(in the rows, 100 means zero)
Each path below is one point turned by a fixed rotation once a step. After each direction that follows a path, write how fast that rotation turns it, in degrees per step (0 if it stays still).
Each turn is a multiple of 5 degrees from 10 to 175, or 0.
Each row of a path follows its step; steps can be skipped.
path 1
step 0: 110  106  115  91  79  63  111  98  110  110  89  101  118  115  101  119  107  86  108  129  109  85  104  123  109  87  129  94  90  120  74  92  72  71  125  160  104  94  96  135  121  114  150  95  94  107  88  99  101
step 2: 112  76  95  92  117  107  125  103  64  100  126  142  109  83  94  102  124  108  98  99  66  98  124  68  72  112  120  105  104  104  90  88  93  105  125  86  93  69  120  132  114  110  106  96  54  97  72  123  92
step 4: 101  137  93  74  92  84  109  93  96  116  123  111  91  76  79  98  100  105  117  120  80  101  90  78  105  57  97  107  107  104  54  149  101  135  130  117  101  103  89  91  103  128  86  113  95  86  125  108  122
step 8: 145  108  108  115  94  151  100  105  126  84  90  107  101  79  113  102  59  84  113  113  102  99  126  79  96  99  121  113  70  140  112  121  118  102  78  120  117  127  91  90  81  110  70  101  77  88  120  94  100
step 9: 105  85  112  77  85  79  73  104  97  134  69  96  83  110  115  115  98  125  121  108  96  95  109  90  138  117  83  117  79  93  98  123  86  111  109  90  117  140  70  115  96  131  95  134  88  93  129  79  66
step 11: 98  96  90  105  131  72  101  103  124  98  110  92  120  107  133  81  104  84  91  130  78  112  110  99  101  128  129  102  90  83  101  88  28  91  108  101  104  99  111  106  65  69  108  90  82  96  131  86  85
step 12: 131  94  114  95  113  87  87  101  113  128  110  80  119  107  100  69  75  86  133  62  102  102  104  141  98  113  99  91  116  108  112  115  116  101  107  119  125  82  121  74  120  59  113  91  68  81  111  68  88
step 14: 105  96  105  87  77  68  112  101  89  127  75  64  105  72  105  141  72  93  85  69  77  89  79  97  116  123  104  100  72  97  102  60  99  102  119  78  117  85  118  103  115  103  70  122  89  121  77  83  102
Directions:
92  101  97  102  100  97  117  91  98  99  97  110  95  104  103  110  100  101  102  99  101  102  100  103  104  110  96  101  103  93  106  100  100  98  99  92  97  95  102  108  100  101  91  101  98  108  100  97  100 | 85
104  98  99  105  96  96  102  101  100  92  95  100  109  94  109  98  101  96  92  104  104  106  97  95  105  102  108  97  90  104  105  101  94  90  101  107  100  105  99  101  98  96  95  104  95  108  88  101  101 | 130
113  103  106  101  103  97  87  100  104  100  95  107  97  98  101  105  100  98  101  105  105  104  105  98  103  95  93  98  103  101  104  104  97  93  96  91  93  96  101  98  90  100  94  98  104  95  101  91  93 | 25
100  101  100  101  103  109  106  102  101  97  105  106  105  95  101  98  108  98  101  100  100  97  98  103  95  102  93  104  93  102  102  107  97  105  111  96  103  115  94  95  99  106  99  93  102  104  101  88  95 | 20
